One turn sends every row of this set to another row. A few are shown first. Where does it send the rows asked after them?
Tede: [-8, -11, -48, -10, -24, 36, -20, 6, -13, -40, 6, -12, -35, -6, 10, -31, -3, -7, -5, -11, -17, 11, 13]
fep: [7, -17, -25, 0, -4, 25, 1, 5, -8, 13, -6, -20, 7, -20, -4, -6, -12, -10, -5, -25, -10, 4, 0]
bod: [16, 4, -43, 0, -4, -20, -13, 12, -23, -21, -2, -42, -6, -29, 3, -6, 31, -27, -7, -7, -20, -10, 29]
lar: [5, -10, -39, 4, -17, 23, -8, 2, -6, -10, 3, -7, 7, 20, 5, -29, 12, -18, -14, -24, -51, 25, 14]
Bizab: [-24, -3, -31, -2, -25, 20, -13, -3, -10, -19, 0, -17, -12, 22, -4, -36, -2, -34, -30, 3, -19, 2, 25]
lene: [8, 4, -36, 0, -4, -21, -19, 9, 0, -11, -1, -37, -10, -21, 16, -22, 34, -29, -1, 4, -21, -16, 40]
gelat: [-5, -11, -46, 1, -27, 33, -15, 5, -5, -36, 7, -10, -30, 13, 10, -41, 3, -22, -9, -12, -30, 15, 15]
lumi: [5, 3, -37, -2, -4, -20, -21, 9, -2, -13, -1, -38, -12, -24, 16, -21, 32, -25, -1, 6, -18, -16, 41]
Mizes: [11, -4, -17, 7, -10, 21, 2, -8, -14, 0, -8, -19, 15, 12, -7, -19, -5, -33, 3, -13, -22, -12, 2]
Fegem: [-29, -4, -35, -16, -24, 25, -19, -2, -20, -25, -1, -20, -18, -1, -5, -25, -9, -16, -25, 5, -4, -3, 23]
Gabol: [-23, -10, -25, -4, -32, 40, -27, 10, -7, -10, -3, -5, -12, 8, 6, -34, -1, -5, -16, -9, -24, 5, 26]
dato: [16, 5, -42, 5, -6, -23, -11, 12, -18, -20, 0, -41, -5, -16, 3, -13, 36, -38, -13, -6, -29, -6, 32]
makon: [24, -12, -34, 10, -14, 33, -2, 2, -8, -19, 0, -12, -8, 7, 8, -27, 0, -22, 17, -25, -33, 6, -3]
muf: [-3, -2, -22, 9, -19, 19, -3, -6, -8, -7, -3, -16, 5, 29, -6, -33, 1, -42, -15, -5, -28, -3, 13]
Pirug: [-21, -11, -25, -10, -29, 43, -27, 10, -13, -10, -6, -7, -11, -8, 5, -24, -5, 6, -8, -11, -15, 0, 22]
gumu: [5, -5, -20, -7, -8, 25, -5, -7, -25, -4, -9, -22, 8, -13, -8, -7, -13, -15, 6, -11, -5, -16, 1]
ton: [3, -13, -43, -12, -18, 37, -16, 4, -19, -32, 1, -14, -27, -19, 8, -20, -7, 1, 10, -17, -12, 5, 2]
Bil: [-8, -11, -19, -7, -22, 43, -23, 9, -16, -2, -9, -8, -1, -13, 4, -18, -7, 8, 4, -17, -15, -5, 12]
sadul: [9, 5, -46, -5, -6, -19, -16, 13, -23, -25, 0, -42, -12, -29, 3, -8, 31, -26, -13, -3, -19, -9, 34]
fes: [18, -11, -34, 2, -9, 24, -4, 0, -12, -3, -1, -10, 16, 4, 4, -17, 7, -8, 3, -30, -44, 17, 4]
lataf: [-6, -15, -30, 11, -16, 19, -1, 7, 7, 7, 1, -15, -1, 16, -1, -31, 1, -35, -30, -17, -29, 17, 14]
taz: [10, 5, -45, 2, -9, -22, -14, 13, -18, -24, 1, -40, -10, -16, 5, -16, 36, -36, -18, -3, -28, -5, 36]
bezi: [-25, -15, -39, -1, -20, 20, -10, 9, 4, -5, 3, -16, -17, 7, -1, -31, -2, -24, -41, -9, -19, 20, 24]
pim: [13, -12, -37, -11, -7, 29, -10, 1, -21, -8, -3, -13, 10, -16, 3, -7, -1, 9, 7, -29, -30, 14, 3]
Raleg: [-19, -11, -50, -19, -21, 27, -23, 5, -17, -26, 5, -10, -14, -7, 6, -22, 3, 7, -23, -14, -28, 25, 23]
Zovap: [4, -11, -45, 1, -10, -30, -19, 21, -8, -19, -8, -28, -12, -13, 20, -6, 33, -36, -7, 1, -18, 0, 21]
luzu: [-12, -17, -33, -12, -9, 26, -9, 8, -13, 1, -3, -22, -9, -30, -3, -6, -14, 1, -16, -17, 1, 6, 9]
lik: [5, 4, -47, -2, -9, -20, -18, 14, -20, -28, 1, -41, -14, -23, 4, -12, 34, -31, -19, -2, -22, -6, 37]
remef: [3, -11, -15, 2, -20, 41, -16, 7, -12, 5, -9, -6, 7, -3, 4, -21, -4, -3, 9, -21, -25, -5, 9]
Napul: [4, -11, -45, -2, -9, -30, -20, 22, -10, -20, -9, -29, -14, -20, 20, -2, 31, -31, -4, 1, -13, -3, 21]
Maroz: [-15, -5, -29, -18, -15, 27, -14, -5, -28, -17, -6, -22, -8, -19, -7, -11, -16, -6, -7, -2, 4, -12, 12]
mopen: [20, 4, -41, 4, -3, -21, -10, 11, -20, -18, -2, -41, -2, -23, 3, -8, 34, -33, -7, -7, -26, -9, 28]
nufu: [3, -12, -46, -2, -10, -30, -20, 21, -9, -21, -9, -28, -15, -16, 21, -4, 32, -33, -7, 2, -16, -1, 22]
gedut: [7, 4, -36, -3, -4, -20, -20, 9, -3, -13, -1, -37, -10, -26, 16, -20, 33, -25, 1, 5, -17, -17, 40]
Duna: [12, -11, -39, 10, -21, 30, -6, 2, -2, -24, 4, -10, -17, 20, 8, -40, 6, -30, 2, -19, -38, 11, 6]
mimo: [8, -12, -43, -1, -8, -29, -18, 19, -11, -18, -10, -30, -10, -20, 21, 0, 31, -31, -1, -1, -14, -3, 18]
duka: [1, -9, -15, 8, -24, 39, -15, 7, -4, 4, -6, -5, 7, 13, 4, -30, 2, -13, 1, -19, -34, 0, 13]
zev: [-12, -8, -21, 4, -30, 38, -21, 10, -2, -4, -4, -4, -2, 19, 6, -37, 4, -15, -11, -14, -34, 6, 22]
kota: [-13, -10, -46, -7, -23, 24, -17, 4, -7, -21, 5, -7, -8, 15, 6, -33, 10, -10, -26, -16, -43, 29, 24]
gon: [-26, -16, -40, -13, -18, 24, -15, 10, -7, -9, 1, -19, -19, -16, -2, -19, -11, -7, -35, -9, -3, 14, 21]
val: [9, -11, -43, 1, -8, -30, -17, 19, -9, -18, -10, -30, -9, -16, 20, -2, 32, -34, -1, -1, -18, -3, 17]
reb: [9, 4, -35, 0, -3, -20, -19, 9, -1, -11, -1, -38, -7, -23, 15, -21, 34, -28, 1, 4, -20, -17, 39]
Lod: [10, -16, -24, 12, -7, 20, 5, 5, 1, 16, -4, -19, 10, 3, -3, -18, -4, -27, -12, -25, -25, 9, 2]
Liti: [8, -12, -44, 3, -9, -31, -18, 19, -8, -17, -9, -29, -10, -13, 20, -5, 34, -36, -4, -1, -19, -2, 19]
Neguk: [9, 3, -36, -1, -3, -20, -19, 9, -2, -11, -1, -38, -8, -26, 17, -19, 33, -25, 1, 5, -17, -17, 38]
zefek: [5, 3, -36, -2, -5, -21, -20, 10, 0, -13, -1, -37, -10, -21, 16, -23, 34, -28, -1, 6, -19, -15, 40]
gumi: [19, -13, -36, -1, -12, 37, -8, 2, -17, -22, -1, -15, -13, -13, 8, -17, -6, -7, 20, -24, -19, 1, -5]
bal: [-6, -11, -44, -21, -13, 30, -20, 3, -23, -20, 0, -12, -5, -22, 4, -9, -3, 16, -6, -20, -21, 18, 13]

fes goes to lar
sadul goes to bod
remef goes to duka
And these:
Duna goes to gelat
gon goes to luzu
Maroz goes to gumu

